Each row is where one point has got to under a steady rotation. How many steps took it there?
The counts run from 0 to 381.
[114 149 136  94 155 149 188 153 122 106 154 105 157 104 131 125 133  63
 141 148  50 133 114 122 150 148  96 117 127 138 115 111 109  92  90 128
 138 116 191 106 159 124 157 121 116 141 135 117 146 104 147 115 117 133] : 338
[ 87 154 128  83 134 140 124 142 151 147 118 118 165  86 126 137 125  65
 109 179 103  98 118 104 162 169  72 130 111 132 106 141 142 133  86 118
 158 136 149  95 140  69 152 111 176 129 125 153 154 147 143 131 148 149] : 72
[ 99 130  82 157 161 158 151 116  94  92 103 116 164 197 110 154 114 128
  96 122  92 110 160 155 155 149 176 113 134 101 124 113  97 137 138 141
 102 129 156 153  88 141 135 132 147 172 136  84 138 132 132 165 161 115] : 43
[ 72 161  81 169 131 193  84 103 153 163 134 109 121 135 131 115 110 139
 124 105 182 157 126 131 143  75  96 149 159  86 103 135 136 134 111 108
 103  79 138 122  98 122 117 107 178 142 116 110 129 132 125 135 103 140] : 277
[ 78 121 122 172 148 192 145 108  83 112 133 100 138 136 137 143  84 114
 151 148  61 105 133 119 128 127 123 140 179 132  96  97  81  83 131 150
 137 150 170 164 113 135 129 140 122 134 151 100 142 141 163 147 144 118] : 35
[115 158  83 100 130 128 147 115 154 126  87 114 125 165 115 153 154 132
 106 140 140 110 157 178 136 152 139 155 118 133 107 141 116 148  99  86
 160 111 128 165 113 124 108  91 170 125 125  99 147 126 192 152 185 137] : 373
[114 129 127  87 130 172 174 155 143 128 110 144 142 125 142 136 120 104
 160 173  89 146 120 108 147 142  99 144 178 186 120 137 136 133 118 117
  98 114 168 112 131  63 113 129 131 135 193  89 159 121 144  96 116 130] : 111
[109 117 118 141 131 134 121 179 162 136 142 118 138 159 138  77 134 162
 121 132 153 129 127  63 134 120  89 101 133 107  96 122 100  57 132 108
 136 101 142 143 145 150 127 190 158 149 130 109  99 118 127 158 103 186] : 315
[ 96 146 126 156 143 136 117 159  88 126 141 136 173 119 102 117 131 150
 116 115 101 109 166  97 118 152 178 122 131  99  87 107  59 111 141 116
 142  94 111 137 159 157 131 143 144 154 151  99 156  97  90 114 145 191] : 230
[ 94 160  95 155 161 134 124 134 119 130 159 122 157 103 157 148 123 126
 113 144 126 186 120 139 142 117 169 129 161  74  91  99 114 128 116 130
 106  76 164 115 113 119 123  95 216 164 127 111 144 140 113  88 113 167] : 342
[108 193 110 139 154 178 148 147 166 136 106  96 150 158 157 113 157 153
 142 139 116 118 131 143 121  98  56 154 139 146  92 141 118 104  97  86
 167 154 133 131 124 158 128 128 143 115 124 116 117 130 166 165 129 143] : 186
[117 148 158 150 136 138 125  99  93 118 119 147 142 125 102 121 106 147
 131  98 111 113 133  39 108 103 136 109 115 118 132 103  70 102 124 134
 107 125 147 147 121 142 116 171 101 154 127  98 143 110  47 156 120 163] : 319
[ 59 162 132 103 106 162 110 101 126 169 106 166 120 146 115 143  98  88
 106 126 144 118 148 126 122 148  87 157 157 108 114 153 127 165 107  98
 126  71 144 156 133  90  99 143 104  94 143  98 170 117 133 136 148 106] : 286
[123 149 105 144 123 165 151 176 100 157 105 123 159 157 131 158 109 141
 130 129 116 135 113 163 154  45  98 142 127 136  91 128  92 118 110 128
 153 148 182 158 159 105 114  38 144 133 116 110 150 105 136 135 128 147] : 263
[110 159 135 117 173 167 114 149 136 149 109 123 129 142 108 126 132 122
 154  81 178  99 141 113 103 100 100 141 101 130 105 145 106 117  97  81
  92 133  93 115 115 130 140 119 105 166 129 104 160  86  69 147 168  97] : 281
[110 106 119 112 101 126 151 140 104 128  93 142 112 195  96 177 105 114
  99 101 117 126 131 124 124 154 168 106 118 122 138 125  85 135 131 116
 118 114 169 185 105 115  90 124 115 132 148  45 133  89 136 144 125 134] : 133
[114 197 135  97 153 121 129 129 122 111 136 138 175  90  87 102 138 130
 122 137 143 107 157  79 164 143  94 117 124 121 122 128 130 142  78 120
 124 103 116  76 146 128 147 133 136 181  96 157 171 106 121 163 188 142] : 80
[105 130 131 193 156 164 115 122  90 132 146 145 137  95 105 101 126 149
 130 135 108  83 136  89 126 132 153 139 140 112  84  79  67  88 137 143
 141  94 157 169 163 168 108 174 112 158 125 114 155  99 108 121 159 166] : 229
[133 195 101 108 119 177 151 112 168 144 120 139 153 117 125 150 112  85
 114 104  84 106 144 104 144 122  89 124 163 142 122 131 152 133 147 113
 128  63 153  97 168  86 115 110 152 132 127 117 147 131  87 108  90 165] : 85
[ 67 142 177 105 137 138 141 110 127 120 151  99 141 130 153 139  93  64
 118 164  79 112 158  76 117 175 137 112 148 112 126 135 134 113 107  94
 145 119 197 142 138 101 108 166 153 118 138 103 122 147  89 130 105 147] : 325
[124 148  87 105 143 167 131  58 166 123  98 139  98  97 124 153 125 125
 155 149 159 111 107  87 120 135 125 161 140 156 106 113 122  97  98 118
 109  89 145 151 103 104 113 147 141 129 140 123 138 131 190 154 186 126] : 292
[103 140 125 113 176 135 108 132 170 132 123  73 128 105 109 148 146 120
 121 114 145 148 102 113 125 158 103 123 117  99  82 135 114 100 100 108
 101 106 120  79  97 115 142  93 202 149 105 104 139 133 131 132  95 109] : 355
[ 62 143 132  91 167 127 143 129 136 120 106 101 148 137 146 117 130  68
 117 156  74 155 132 132 144 174 109 159 168 100 111 117 111  92  87 102
 113 104 164 150 131 108 167 160 128 102 149 125 146 145 177 108 123 119] : 33
[ 97 167 113  66 129 145 171 159 126 111 141 148 168 142 125 165 119 113
 154 154 121 106 140 136 133 129  85 111 134 158 127 163 112 145  91  95
 141 122 138  95 132 116 122 116 115 124 130  93 157  98 182 145 177 126] : 184
[ 98 163 147 113 170 137 122 143 110 150 112 128 124 121  91 116 148 123
 143 151 177 120 154 125 147 126 116 153 103 142  98 141 102 155  69  93
 117 165 106 144 124 112 108 132 139 155 123 149 180  87 132 164 213  94] : 371
[105 119 111 123  99 124 131 172 104 160  70 136 135 209 127 150 109 131
  86 102 106 121 100 103 127 118 117 108 106  97 121 132  77 100 129 133
 124 140 170 206 120 127 102 125 105 127 160  81 138 116 129 139 116 145] : 134
[ 86 162 118 182 154 155 114 135 100 118 152  82 167 119 162 122 126 157
 112 144 114 162 115 121 141  87 147 132 155  80  87  97 107 102 112 129
 145 129 169 138 121 152 144 106 178 160 110 135 120 115 121 118 104 173] : 341
[ 93 158 155 112 185 151 140 167 147 142 148 103 127 109 144 118 124 146
 168 125 166 100 124 133  94  86 112 140 102 113  83 156 126 100  55  77
 147 124 118 144 134 148 128  94 145 119 103 124 140  96 109 154 161 128] : 178
[ 77 157 133 147 196 170 120  98 107 118 132 102 166  87  97 113 128 142
 142 118 136 110 154 143 134 105 117 164 138  99  70 128 101 131  94 122
 121 122 102 115 120 162 116  97 146 144  74 137 173 118 125 172 176  98] : 268
[ 97 150 112 153 123 167 124 138 136 153 149 129 118  92 112 105 129 150
 129 161 166 108 120 137 144  91 115 146 132 116  76 132  96 101 108 108
 196  97 137 156 173 145 121 104 159 129  81 130 136  90 118 166 166 181] : 75
[112 174 113 111 147 121 159 121 137 102 117 114 136 201 147 145 145 168
 113  95 112 121 166 106 101 106 129 123 161 110 123 139 112  88 129 110
 111 120 144 193  99 168  86 170 146 123 132  89 122 150 159 171 103 139] : 18
[123 152  90  78 163 135 130 107 165 112  63 111 133 167 115 163 135 146
 115 104 181 110 125 118 129 134 133 127 101 119 120 164 144 139  81 102
 110 131 120 129  56 109 124 117 167 156 124 110 112 153 153 147 153 121] : 283
[ 85 150 119  80 173 146 125 142 149 109 102 102 141 181 105 136 133 126
 131  96 183 125 151 119 110 145 119 133  94 117 121 160 123 144  76  89
 106 113  89 100  80 112 149 104 142 172 124  89 138  99  98 143 151 122] : 282
[114 136 143 132 204 183 148 108 126 119 125  99 132 103 126 113 133 138
 167 119 116  79 141 126 134 104 109 146 121 120  74 139 116  91  94 164
 126 135 142 122 124 137 106 110 157 165  78 149 161 146 153 140 174  94] : 267
[104 109 129 151  99 143 132 158  85 130 123 121 136 148 128 163  85 158
 131 154 109 117 107  73  99  96 149  91 125 128 114 121 103  94 113 131
 160 160 181 178 135 107 111  94 137 134 147  89 104 112  90 154  97 169] : 327
[123 183 175 130 156 128 115  84 144 142 116 147 160 120 131 136 120 140
 136  93 141  91 162  82  79 108 111 159 152 114  83 162 136 140 120 111
 123  87 116 139 133 139  76 139 138 130 107 127 166 150  62 136 127 118] : 92
[111 117 105 167 140 180 119 150 100 152 128 141 124 149 108  98 113 147
 158  93 150 142 129  90 137 106 113 107 136 115 106  92  78  93 140 141
  93 104 157 150 125 138 119 158  89 174 158  86 146  86 119 123 121 136] : 126
[113 129 187 138 176 135 124 100 112 128 104 138 125 125 157 156  99 129
 166 134 101 103 118  88  76 109 151 152 163 117  92 122  94  81 107 126
  78 122 140 182 102 115 101 157 136 127 154 122 167 151 101 120 129 112] : 27
[ 78 133 122 123 187 155 148  97 108  82 133 106 161 146 113 133 115  98
 119 109  93 117 165 154 141 170 183 126 132  89 110 114  82 139 112 124
 109 106 140 140  96 163 162 138 131 178 128 113 139 103 117 139 178 117] : 42
[132 142 136 118 144  92 117 114 137 104  89 107 160 149 125 177 133 126
  80  96  83  78 122  84 100 120 174 113 107  77 112 132  84  92 119 134
 123 129 161 179 124 137  86  98 166 121  91 121 141 171 123 136 104 140] : 245
[123 122 179 108 192 117 152 122 124  99 133 126 136  98 165 129 134 124
 150 141  77  92 101  73 107 141 138 115 118 123  74 109 104  53  88 154
 114 129 167 159 129 134 121 156 139 143 138 141 153 137 140 121 165 111] : 331
[116 205 167 130 187 123 149 133 151 144 116 100 142 141 159 148 149  93
 119 138  90 107 138 132 123  93 105 147 135 112  96 132 128 103  87 118
 113 163 172 156 125 142 103 118 168 120 120 166 163 168 138 132 148  89] : 259
[116  82 127 153 160 191 165 160 138 131 100 115 124 167 123 110 129  82
 138 102  92  95 101 128 183 155  83 110 102 119  80 110  95  75 128 131
 107 146 187 154 125 119 147 115 121 156 125  99 125 120 104 148 131 108] : 48
